In the rows, 128 means zero.
T: a few groups of rows, each row roughly a mix of its group's hidden directions:
T (110 x 11):
[[150 142 104 130 138 142 138  75 131 112  86]
 [ 73 113 147 141 141  97 104 116 120 124 156]
 [ 93  95 142  88 153 111 118 105 142 125 154]
 [111  98  95 121 163 166 126 106 108 105 135]
 [ 78 137 132 122 116 126 116 118 103 140 180]
 [ 83 131 114 121 109 138 111 108  88 134 165]
 [131 158 130 105  97  89 145 152 145 165 129]
 [111 131 112 128 123 130 112 106 158 132 193]
 [141 178 125 103 102 103 125 129 145 154  99]
 [163 150 172 145 131  92 151 131 121 122 152]
 [167 100 156 106 119 127 157 155 146 153 146]
 [ 93  82 130 169 148 150 128 127 113 130 146]
 [131  83 141 166 153 156 123 111 112 104 145]
 [163 171 106 152  91 148 134 138 108 125 126]
 [196 118 125 148 118 116 132 106 132 108 115]
 [101  87 106 103 154 157 110 109 114 119 150]
 [171 103 151 129 139 124 168 156 139 155 136]
 [121 149 157 111 120 124  67 155 133 135 146]
 [148 182 122 157  92 137 136 137 100 126 130]
 [169 173 112 136  99 145 148 146 106 130 115]
 [126  90 137 156 134 143 149 120 168 119  87]
 [142 148 110 181 145 135 151 150 128 110 161]
 [135 164 131  93  97  96 132 136 160 152 114]
 [122 168 130 103 127  93 118 136  91 138 165]
 [101  85 128 104 167 109  97 129 141 137 144]
 [ 98 105 113 162 163 140 134 115 107  90 145]
 [177  99 159 125 137 134 164 140 132 152 125]
 [158 168 111 148  98 156 140 152 101 130 115]
 [189 129 100 123 129 142 132 145 151 143 103]
 [179 138 131 127 145 122 127 112 157 129  79]
 [ 88 114 126 120 101 125 119 118 104 129 183]
 [110 134 118 186 125 154 130 133 128 110 168]
 [116 128 118 185 142 154 151 142 150 122 157]
 [140 159 132  91  94 109 116 141 148 164 107]
 [ 69 110 154 137 142 106 107 119 109 121 144]
 [ 99  89  91 119 153 164 129 115 147 115 132]
 [148 161 144  94 139  83 104 117 121 145 147]
 [161 112 113 136 148 133 172  97 118 106  98]
 [108  85  88 109 139 161 112 135 137 136 103]
 [181 125 129 131 148 121 139 123 157 130  81]
 [113 137 102 178 149 136 150 146 121 106 162]
 [125 130 109 183 145 151 132 148  98 119 157]
 [123 100 124 163 156 164 124 114  97  96 140]
 [117 159 137 109 132  81 107 130  92 136 159]
 [169 118 134 126 149 127 144 140 161 117  77]
 [100  93  95 120 162 163 117 120 114 126 149]
 [147 174 111 166  92 145 137 142 110 128 135]
 [106 105 133 183 117 142 148 114 164 116 117]
 [140  90 119 157 125 166 134 131 152 118  86]
 [114 134 107 177 144 139 139 137 121  95 168]
 [122  85 128 152 166 156 135 117 104  97 139]
 [166 120 140 123 160 134 126 153 162 112  86]
 [138 136 113 180 154 140 156 140  97 113 149]
 [103 160 133 114 131  95 115 140  92 140 169]
 [193 118 121 158 113 115 145 122 128 114 112]
 [180 170 109 145 103 137 123 143 116 136 115]
 [107  96 151 144 128 166 148 110 158 114  98]
 [193 106 118 151 123 118 146 110 135 110 118]
 [135 123  99 124 149 155 142  80 113  97 100]
 [127 103  90 146 119 140 174 108  95 120 116]
 [ 70 162  96 133 122 127 129 109 128 108 121]
 [186 134 142  98 114 126 127 139  87 134 125]
 [131 159  96 129  94 143 122 122 102 119 176]
 [135 186 162 150 115 110 124 148 106 127 136]
 [145 177 123  96 105 111 150 137 156 142 110]
 [116 133 145 141 120 117 102 178 130 161 165]
 [165  90 161 108 128 122 114 141 145 163 117]
 [127  98 122 148 173 132 127 109  95  87 131]
 [ 81 116 118 168 133 153 145 145 143 160 129]
 [152 134  85 127 102 157 109 112 136 121 169]
 [ 80 153  99 149 127 130 106 104 113  97 131]
 [142 122 120  94 145 116 175 165 114 136 101]
 [ 92 138 133 140 108 117 130 123 107 145 188]
 [149 156 104 156  98 156  96 117 133 129 160]
 [117 117 154 112 123 119  84 163 117 140 171]
 [ 96  99 120 166 154 159 112 117 145 104 140]
 [189 109 121 137 131 130 135 115 132  94  98]
 [196 111 123 141 115 117 128 109 133 107 111]
 [ 95  91  97 115 152 167 135 135 133 105 116]
 [ 84 130 138 143 119 101 102 109  94 111 158]
 [193 107 116 152 123 123 143 116 134 110 111]
 [175 124 129 128 143 126 137 126 164 115  79]
 [153 135 139  83 113  91 110 136 107 155 105]
 [127 102 129 169 118 169 145 122 156 116  95]
 [120 168 119 109 123  98 122 132 107 139 182]
 [193 111 126 149 128 120 143 115 140 102 114]
 [ 84  87 143 165 143 124 126  97 126 134 124]
 [163 159 156 113 118 110 132 106 125 105  85]
 [ 80 122 138 122 122 130 123 138  99 125 183]
 [169  95 160 123 126 118 149 152 150 155 146]
 [ 64 150 137 107 137 135 111 138 131 152 145]
 [120 102 113 161 167 164 133 127 107  96 141]
 [139 131 108 132 150 142 167  84 116 106  94]
 [ 97 147 109 129 101 135 136 122  96 112 179]
 [ 90  92 124 156 156 146 116 120 163 111 138]
 [134 114 115 180 158 151 137 144 112 108 157]
 [103  73 134 108 162 118 108 116 152 127 130]
 [176 112 130 130 153 124 147 143 153 127  82]
 [ 94  73 131 107 155 119 122 110 151 120 137]
 [127 137 118 123 145 139 173 120 116 112  70]
 [125 126 106 182 156 146 121 155 124 112 159]
 [126  94 128 153 130 143 165 140 140 114  77]
 [ 66 140 131 100 136 135 110 138 129 162 135]
 [126 132 113 188 156 139 153 143 132 114 154]
 [165  95 161 120 133 121 167 139 131 161 126]
 [133 124 143  77 118 112 118 123 146 161  86]
 [112 125 104 125 115 173  95 116 124 122 174]
 [ 85 106 117 169 150 154 109 111 133 107 137]
 [155 181 121 164  93 140 124 131 117 132 135]
 [136 155 124  88 139  86 113 134 108 144 162]]
one row of each group, then the others: which group is each in?
[152 172 126 161  94 148 142 139 103 124 110]
<104>
[146 127 120 125 138 146 121 155 158 111  68]
<41>
[131 178 122 111  93 105 128 147 151 157 120]
<68>

[108 180  98 127 114 147 124 108 121  91 126]
<68>
[135 163 141  87 139  90 111 125 110 145 158]
<104>
[ 82 117 140 120 145 102  91 127  98 129 156]
<104>
[ 77 153  89 135 130 124  96 128 118 106 132]
<68>
[128 125 161 125 105 109 101 177 152 130 154]
<41>
[ 97 122 155 119 148 108 172 156 110 132  99]
<104>
[ 90 132 113 130 102 149 132 109 110 107 179]
<104>
[121 137 114 189 139 135 144 139 120 111 168]
<68>
[116 138 146 129 122 129  78 175 144 139 154]
<41>
[104 147 145 145 112 119  88  91 122 119 167]
<104>
[158 128 138  89 155 106 158 147 141 145  96]
<104>
